rotation steps, each row followed by its count of steps
The counts run from 0 to 204.
[-27,-16,0,-13,-6,-17,27,3,5,16,-31,-7,-11,23,-6,-16,14,16,-31,5,-5,-36,-8,-31,-7,-14,18,-15,4,-4,6,-9,15,20,3,-1,-9,-19,-17,43,2,13,-43,-28,6,-5,-8,12,9] => 152
[-28,-13,15,-17,-9,-47,17,17,-5,29,-16,-17,-1,43,15,-26,12,-18,-30,-1,-24,-26,18,0,-8,4,14,-3,-1,21,3,-1,24,-3,0,-16,-6,-5,-11,-6,8,-13,-21,-7,-5,10,-31,-10,-13] => 91
[5,4,-24,-20,-14,-5,1,10,17,-16,-41,19,20,3,-24,15,12,3,-16,20,2,-41,-11,-5,-23,-30,23,13,-7,4,19,-3,31,12,10,3,12,-3,-13,35,12,5,-12,-33,6,-10,-11,30,-27] => 46
[-4,23,0,-25,-9,-8,10,37,4,27,-25,-1,19,41,-4,-15,11,-24,-25,21,-30,-44,13,12,-11,11,-4,0,17,10,15,2,21,6,17,-3,-19,4,-7,-23,5,-2,-23,7,-18,18,-6,11,-10] => 199
[1,2,-6,-24,-36,-30,3,7,24,-14,-24,-6,16,37,3,17,32,-6,-21,-11,2,-28,-17,11,-16,4,12,7,5,11,16,-1,35,-11,37,-4,7,7,-13,29,-4,-19,-18,-15,-14,6,-16,8,-10] => 38
[3,2,19,-31,-14,-29,-10,6,21,22,-17,15,18,34,-7,-10,-12,-42,-41,10,-12,-23,-13,20,10,17,8,0,3,9,11,14,33,10,8,-8,16,-41,-3,8,-9,-6,-9,5,6,5,-2,12,-31] => 6
[0,5,-5,-22,3,-26,4,6,-2,-6,-28,27,10,3,-12,3,-2,-10,-36,-10,-2,-36,5,13,-20,-16,17,16,-6,4,-1,3,49,7,-22,5,44,-13,-5,32,-3,-4,-17,-6,16,7,-17,7,-31] => 104
[5,21,-4,-26,-2,-33,16,-7,-14,-7,-56,-11,12,-1,-11,-12,-5,-11,-29,-20,6,-14,-2,22,-6,-9,4,22,0,-4,-3,18,20,12,6,-2,9,-43,-12,43,11,1,-24,-20,-3,3,-15,8,-11] => 162
[3,-6,9,-20,-37,-9,5,32,24,13,-32,20,14,6,5,3,11,-24,-45,18,4,-28,-20,-7,-29,14,-8,8,-1,15,21,3,11,1,19,19,7,10,7,-3,-14,14,-16,-3,8,44,-28,4,-5] => 118
[-10,7,-5,-14,-31,-6,-7,27,28,36,-47,-5,-11,3,-19,-27,-11,-16,-29,15,8,-32,2,-11,-12,7,-13,8,-12,22,26,22,3,2,29,-13,-1,-8,4,-8,-5,11,-9,-29,-3,14,-30,7,9] => 59
[3,7,-2,-19,-38,-34,18,-7,0,20,-35,7,21,27,18,-13,1,-17,-23,-8,-24,-30,-8,22,-22,-15,0,13,0,-6,37,-9,35,-6,30,-31,7,-18,-9,-3,-1,-4,-12,-3,-28,8,-12,-12,-9] => 88
[-16,-4,7,-11,-15,-8,-20,21,37,28,-17,-7,7,31,-11,-12,-1,-12,-56,19,9,-25,-6,-10,3,-3,10,-7,-13,30,10,-18,32,0,20,7,-22,-45,-1,-1,3,0,-13,-14,14,16,-2,14,5] => 66
[-4,10,-21,-15,-3,-9,-4,2,18,13,-62,-9,-7,5,-31,-23,1,0,-31,3,8,-21,6,-1,-16,-20,-27,11,-6,9,0,7,14,22,-14,19,20,-6,-5,35,-3,13,-19,-32,6,0,-21,10,12] => 53
[4,11,-10,-17,-14,-4,18,23,8,-12,-40,17,25,8,-25,11,18,3,-26,5,9,-36,-22,-14,-23,-19,23,-2,-3,-5,16,7,25,14,1,5,11,3,-3,45,13,8,-20,-37,10,0,-10,27,-11] => 45
[0,20,8,-17,-4,-23,0,2,31,4,-51,5,30,35,-7,-16,8,-27,-28,27,-10,-2,-21,16,-2,1,-10,-5,6,12,17,7,13,10,23,5,-4,-39,-10,18,4,16,-10,-36,-3,21,4,16,-10] => 63
[-16,-11,6,-19,-22,18,19,25,21,21,-34,-15,4,48,-11,-34,0,-8,-37,7,-25,-35,15,-8,-7,19,-17,-1,-4,-9,-16,-1,22,18,1,0,-8,-10,-1,6,-3,-16,-19,-4,-15,-6,-14,6,0] => 141
[0,-7,-11,-24,-30,6,-11,10,35,24,-31,15,-18,18,-29,-26,0,4,-34,-12,0,-21,-15,-9,-34,13,-1,4,-3,-17,-18,-9,19,6,0,7,20,-28,-18,17,-7,-8,-24,-1,5,11,-19,35,0] => 135
[-14,6,-24,-27,-14,-12,2,30,17,-8,-32,-15,6,20,-1,22,37,-8,-22,6,-6,-38,17,-5,-8,-1,14,4,5,22,17,-6,26,-9,35,-8,-23,11,-10,16,4,-12,-23,-19,-13,-13,-29,5,-18] => 40
[11,31,-8,-18,-18,-16,-15,22,11,40,-30,-1,8,21,-28,-31,2,-3,-40,-20,3,-23,-11,12,-18,-18,-8,-4,19,-18,2,-7,30,8,15,20,5,-14,-5,-10,0,-6,-33,4,4,23,-21,13,8] => 193
[-13,14,-7,-18,11,-39,14,11,15,-22,-27,4,23,19,-14,-3,38,-9,-35,-2,-16,-32,7,27,-16,-4,-26,0,-5,21,36,-13,21,-1,9,4,14,-5,-9,7,13,12,-7,-31,18,1,4,10,2] => 180
[-10,11,21,-24,1,-12,12,26,2,3,-15,9,6,24,-27,-33,5,-2,-44,5,-12,-45,8,2,-7,15,1,8,-15,8,7,-13,28,0,-8,-6,-5,-45,-7,-4,21,-4,-14,-5,17,-4,13,36,-1] => 74
[7,10,-7,-15,-12,-17,8,17,1,7,-44,13,1,6,-8,-14,-2,-20,-50,-19,-2,-37,10,17,-14,12,-32,3,9,3,10,22,11,20,-1,19,33,19,-2,19,-14,5,-22,-9,6,9,-30,1,-14] => 111
[-14,-14,-9,-23,-34,-29,-14,28,27,43,-25,12,0,16,3,-2,-5,-14,-34,9,-11,-23,-10,-5,-3,6,7,10,7,21,11,4,1,-1,23,-2,-28,-15,-17,-3,5,9,-35,14,12,21,-16,10,-16] => 9
[-11,3,-26,-23,-25,12,6,5,30,14,-48,-8,8,35,-10,-12,-2,-8,-22,23,-34,-31,13,11,-11,-3,-26,16,11,-3,-4,-16,21,9,22,-11,-11,-21,-22,2,-6,-13,-14,1,-25,-24,-16,2,-4] => 139
[-3,26,-18,-24,-12,-20,-16,10,19,2,-29,27,2,-7,-26,-17,22,-12,-21,6,-16,-19,-2,14,-44,-10,-6,15,0,2,33,-9,22,-5,10,-16,38,-19,-20,-17,6,21,-18,-22,-3,16,-17,11,-5] => 187
[-4,2,-12,-12,5,-21,14,10,-19,8,-34,22,5,-3,-11,-6,3,-10,-41,-2,7,-41,6,-2,-21,-26,17,14,2,5,-5,3,39,8,-23,9,31,-13,-8,31,-3,11,-31,-7,18,12,-21,-1,-24] => 103
[-12,4,8,-30,-24,-18,24,22,15,0,-30,-9,38,31,1,-15,33,-20,-25,3,-17,-15,4,10,-16,10,-8,9,-5,-3,-9,4,20,9,12,-10,3,-9,2,4,12,-11,-18,-4,-13,-9,-54,-8,-23] => 32
[-6,-12,-19,-15,-18,-25,4,25,30,13,-30,7,13,16,-12,7,21,-27,-35,17,-7,-9,-14,0,-25,-17,-24,2,6,20,23,-2,11,2,10,7,7,11,-11,25,-15,29,-22,-23,4,30,-13,6,-5] => 120
[-9,-3,9,-14,-25,-12,18,33,-8,27,-38,-26,24,25,-5,-14,15,-17,-32,0,-2,-13,0,-19,-18,-23,3,3,2,-1,-18,1,25,6,12,2,-12,-7,0,12,-1,-11,-30,-12,-5,7,-58,7,-17] => 34
[-4,8,21,-30,-14,-17,3,24,-1,11,-16,10,0,17,-26,-34,6,7,-38,-6,-6,-43,-4,1,-15,6,6,13,-17,-1,4,-9,13,5,-6,0,-14,-42,-2,-12,25,-5,-19,-3,14,7,8,47,-2] => 75
[-3,14,1,-34,-4,-17,10,10,8,49,-46,9,-5,11,-16,-15,3,-14,-18,4,-12,-37,2,7,-2,2,-25,19,11,-4,13,35,1,14,10,2,10,-14,-9,-1,1,25,-41,5,3,21,-23,2,-5] => 2
[-8,-5,0,1,-11,-13,11,17,2,-9,-45,8,35,22,2,-19,-16,-16,-54,5,4,-30,6,17,-3,-3,-16,-6,1,29,16,-2,22,8,4,-14,10,-16,3,27,0,13,2,-39,-4,7,-19,-14,-29] => 171
[-26,-10,-4,-16,-15,-28,30,9,10,23,-33,-18,-6,19,-1,-12,19,9,-31,8,-6,-29,-1,-29,-7,-7,12,-7,-1,4,12,-4,4,19,-2,-2,-23,-9,-14,36,18,10,-44,-19,5,-6,-11,12,13] => 151
[-3,-14,-1,-6,-16,-21,-7,16,-5,15,-37,6,2,4,11,-9,14,2,-42,-6,20,-32,-5,-10,-19,-24,-5,7,-15,28,25,-25,15,-19,23,20,-27,-7,-7,-6,6,9,-13,-23,8,34,-19,4,-6] => 176
[-3,-10,6,-17,-18,-19,-5,7,14,21,-16,29,-1,48,-4,-12,1,-7,-31,6,-14,-35,-18,0,-23,-5,26,-18,14,5,19,-1,35,13,-3,16,12,0,-22,23,-3,5,-23,-8,0,32,19,28,-20] => 203
[-1,-10,8,-13,-12,-16,1,23,6,34,-23,17,-1,45,-12,-19,-3,-14,-34,7,-12,-37,-5,-11,-20,-15,12,-19,17,11,9,5,38,20,-11,1,4,5,-19,18,-13,7,-26,-8,5,32,9,27,-9] => 202
[-16,2,10,-32,-18,-10,28,29,1,12,-33,-24,34,28,-2,-10,19,-24,-28,4,-14,-6,1,-8,-13,-8,-5,4,-4,-5,-13,5,19,6,17,-4,-14,-6,-1,6,10,-13,-33,-1,-14,1,-58,5,-18] => 33
[-7,25,4,-34,-15,-24,4,16,14,53,-34,8,-15,11,-10,-20,9,-9,-19,-7,-11,-41,3,17,-9,22,-22,21,-1,-3,10,30,3,8,14,7,11,-8,-2,-13,7,9,-30,13,9,14,-23,2,7] => 1
[-10,22,-20,-22,-4,-24,-17,14,24,5,-33,16,-3,3,-21,-16,14,-12,-18,14,-25,-15,10,26,-33,-13,-14,12,-2,12,17,-16,19,-11,11,-17,32,-18,-26,-12,9,17,-20,-16,-3,-1,-25,3,-13] => 188
[0,2,-5,-27,-27,-21,-8,2,-1,19,-30,23,-24,1,-20,-28,-8,22,-24,-9,-5,-34,-9,-2,-28,-15,-2,9,-7,-3,18,-14,7,-4,3,-8,-10,-38,-37,-2,19,12,-30,-4,1,11,-4,33,-3] => 77
[-10,14,-13,-32,-5,-5,-7,34,17,13,-27,-1,17,0,-39,-18,19,-28,-34,25,-27,-15,4,-6,-19,8,-7,4,-7,-2,-13,-7,11,11,1,2,-11,-38,-20,-1,13,-6,-30,2,3,-14,-21,44,-4] => 132
[2,3,2,-24,0,-19,0,1,2,35,-45,12,5,27,-16,-19,-19,-36,-23,19,-14,-30,-1,9,8,-10,-13,-3,20,11,3,20,21,19,10,-14,14,-31,-17,20,-23,17,-21,-6,4,12,-10,1,-24] => 4
[-23,-10,1,-20,-16,-42,14,12,-6,21,-17,-8,12,35,15,-24,1,-22,-29,5,-29,-30,20,11,-14,-11,2,7,-4,23,22,-4,27,-5,12,-31,-3,-6,-10,-6,7,-8,-15,-7,-17,-3,-25,-10,-17] => 90
[-4,17,14,-15,-8,-13,8,3,27,4,-54,9,9,38,-7,-25,4,-14,-28,20,-1,-2,-11,12,-12,17,-17,-7,5,15,15,13,8,13,16,0,16,-27,-14,22,-6,29,-9,-40,-8,34,-5,9,-12] => 62
